One vector is turned by the same rotation once a step. Each row is the vector after some number of steps, and that number follows the row.
The counts run from 0 to 500.
[-15   9  15  -1  -6   0  -2   9  14   2 -15  -7 -44 -10   6  -1 -14  -4
 -10 -19   7  16   4   4   4   5  12 -11   8 -13  -9   0  12 -12] => 300
[  7 -20  -3   6  10  15   3  -5 -23  -3 -19 -16 -13   6   1 -25  -7  25
  -9 -14 -13   4  11  -6 -11  -5 -13  -4  -1  -7  -9 -13   8  17] => 220
[-15  -3  25 -11   7   6 -10  19  24  -1  15  20  21  25 -12  -9   3   7
 -21 -13   6   5   3  -9 -10  -2  -8  13  18  -2   6   0  -1  10] => 461
[ -5 -16  17  -3  15 -10  -1   2   6  20  13  17  14 -14  11  -1  -4   7
 -11 -24  23  25  -4 -21  -5  -6   3  -3   2   0  -1 -16   7  13] => 454
[-25   6   9  -8   5  -7 -15  -9   0  10  22 -10 -32   9 -14   3  15  -5
  -1  -6   3  -1  11   1 -17  -7   3 -11 -11  24 -19  -1  -8  -8] => 47
[-18  18   8  -4   5  -7   8  -3   7   9  10  13  -4  -3   4 -25   4   9
   1 -12  15  14   7  -4 -17 -21   0   2  17  -9   8 -14 -17  34] => 189
[ 10  -1  30  -1  13   8 -11   3 -13   1  10  13   5  21  10  -9 -18  -2
   0  -1 -13 -31 -26  -6   8   9  -1  -5  -2  -9 -11   2   2 -10] => 280
[ -1  25  25  -5   4   7 -11  -4  -7  12   0  -8  -2  24  -1  -4  11  10
  23  -8  16 -14 -22   0   0  -7 -12 -14  -7  -7  15  -4  -2 -15] => 240
[-10  14  12 -10   6   2 -14  -1   0   3 -18 -22 -17  28   3  10 -11  -1
 -11  -2  10  11  -7  16   6 -14   8  -4  28   2 -10 -13   4   5] => 258
[ -2 -23  26  -8   3   6 -10  17  -7   9   3  -4   5  12   4   1  11  11
   0 -13 -14  11  21 -14 -21  15 -11  -5 -15   1   5  -1  25  -6] => 168
[-19  -5  31  -4  -4  10   6   8   0  17  -5  -8  -4 -16  19   7  -1   4
  -5 -10  -4  30  12  -3  -7  -3  -5 -15  12 -12   9  -3  17  -8] => 164
[-16  -2  16   5   8 -17 -10 -21   4   6  -4  24 -15 -15  23   9   3  -4
  -6  -3  10  10  -1  11 -16 -13  19 -12  19  -7  -4  -5   5 -12] => 329
[  7  -8  21  14  -4   6  10  -5   8 -22   0  -1  26  11  22 -10  -4   2
 -11  -6   8  -5 -15  24  -1  -7 -13   2  16 -18  -5   1   2  15] => 409
[ -1  -4   9   2   0   8   4   9   1  -4  24  -5   2   5  -1 -16   1 -10
   3 -18  15 -21 -12   2  -5   6 -21  -2 -40   0 -19  -8  -8  16] => 102
[  4  -4  25  19  -6  -3  13 -17  -2   3  -6  -8  20  -2  35   4  -7  -5
 -13  -6  14  12 -19  16   0 -22  -2 -15  14  -9  -1   4   8  -2] => 411
[ -6 -21   5  10  23 -10 -20 -19   7  -1   3  32  -9 -17   8  -3   7   0
 -22 -14   7   0   1  -6 -22   3  13   1  -2  -5 -13  -6   8  -4] => 331
[ -8  26  11  -2  11  17  -8  -3  14   7  -3  -6  -9   5 -14 -11   9   5
   3 -20  31  -4 -23  -7   3  -3 -12  -5   5 -12   9 -10 -16   1] => 242
[ -7 -22  15  -1   5  10   1   8   5  15  -1   1  -1 -16   4  -3   5   5
 -21 -27   0  29  21 -23 -16   8 -10  -7  -5  -1   6  -8  16   2] => 166
[-12   9  16   1   2   7  -9  10  35  -7   4   1  14   6  -1  -2   8 -14
 -24 -21  32   8 -13   9  -6  -5  -7  11  -1  -7  -2  -4  -7   5] => 119
[-18  15  31   4 -15   3   8 -11   3   2  17   9 -30  -4   4 -10  -3 -11
   9  -4  -2 -11  -1   2   7   4  -1 -19  27  -9   4   4  -3 -10] => 23
[ 14  10   8  -5  10 -19 -16  -7 -20  14 -12 -14 -14  33  14   4 -14  -6
  -6  -5   5  -3  -7  -3   2 -14  17  -7  -5  16 -15 -10   7  -3] => 264
[ -3 -26  11   8   2  -6  -9 -16 -20  -8  -4   0 -15  10  19   0   3   0
  -9   7 -25  -6  20  11 -22   3   5  -9   0   6 -21   3  16  -5] => 345
[-10  -3  22  -5   8 -14   5   3   2  26   9  10  10 -14  22   5  -8   8
  -4 -20  22  29  -6  -8   0 -14   7 -11   9  -5   6 -12   9   9] => 453
[ -3 -15  25   5 -10  -2  -4 -21  -9   4   1  12 -19  -9  16   2   3   4
  15  -6   4  -3   5   7  -4  10   3 -23  18 -13   3  -2  24 -19] => 28
[-17   3  25   5 -11  13  13  13   9   3 -12 -24   3  -6  19   4 -14   0
 -23 -12   1  24 -12  15   1 -15  -9 -11  11  -9  -8   9   5  -8] => 423
[ -2 -23   1   2   2 -11  -9  -3  -7  -9  -8 -21   3  21  15  10  14  16
   0  -6  14   6   5  22 -22  -5   1  -5 -24   5 -20  -3  17   3] => 386
[  5   1  28   7   0  -8   2  -3 -12  -6  21  -7  24  32  17  -3   4  -7
   1   5  -1 -21 -17  15  -8 -11 -12  -6  -6   7 -11   7  -8  10] => 404
[-16  12  13   2   0  16   1   5 -12  -7 -22 -17 -13  18   2 -17  -1  22
   2   1 -22   4   6  16 -13 -22 -14  -3  18  -9   0   5  -2  -3] => 216
[-13  27  30 -10 -11 -13  10  18  13  15  22   4   3   6   9 -14  -1  -6
  11 -17  22   7 -12  -6   5 -12  -1  -6  -3   1   8   3  -7  11] => 447
[-21  -4   0  -6   3   2 -13  -4  14 -14  21  -1 -25  20 -26 -13  13   0
  -3  -8   9 -13  14   8 -17   7  -5   7  -3  12 -23  -6 -11  13] => 49
[-17  -4  12  15   7  28  -6 -12  14 -18   7  -2   0  -3 -11 -11   7  -7
 -29  -8   1  -7 -10  14  -7  -8 -19   1  10  -6 -15  -1 -13  -9] => 78
[ -2 -13  -4  21 -12   3  15 -13   2 -22   1   5 -25 -11   8 -30   0   1
  -4 -12   1  -4  12  15 -14   2  -6  -3   2 -19 -12  -6  -5  17] => 355
[ -7 -13   8   1   9  -5  -5   0  13   6  -5  11   5   4   1 -10  -4   5
 -32 -23   5  30  13 -11 -13 -12   5   8  25   3  -2  -8  14   8] => 466
[ -2   3   9   2   3  -9 -11  11   5   5   4   9   0  19 -11 -29   0   1
 -24 -23 -10   7  10 -25 -20 -14   2  11  -7  18  -4  10  -1  -1] => 472
[-16  -6  13   2  -4  15  -8  -3  22 -22   3 -11   3  19 -14  -2  28   4
 -11  -9  21  -5   2  23 -20  10 -21   7  -6  -8  -6   0  -5   1] => 379
[  2 -13  17  -6   3 -17 -13   7  -8  11  -5   4   9  24  16   1  -4   8
  -9 -10 -17  14  15  -9 -19 -14  10   1   9  15  -1   6  30  -9] => 469
[-15   8  14   2   5  -8 -15  -8  26 -13  12  34 -14  -1  -3 -17   9 -10
  -9 -10  19  -7   0   6 -11   7   9   6  11 -16   1  -6 -11   7] => 325
[ 15  -9   9   1  -1  12   7 -15 -20   0 -15  -9  -8  15  16  -8  -3  15
  25  -8  12  -4  -1   7   1   3 -14 -11  10 -20   9 -23  15  16] => 233
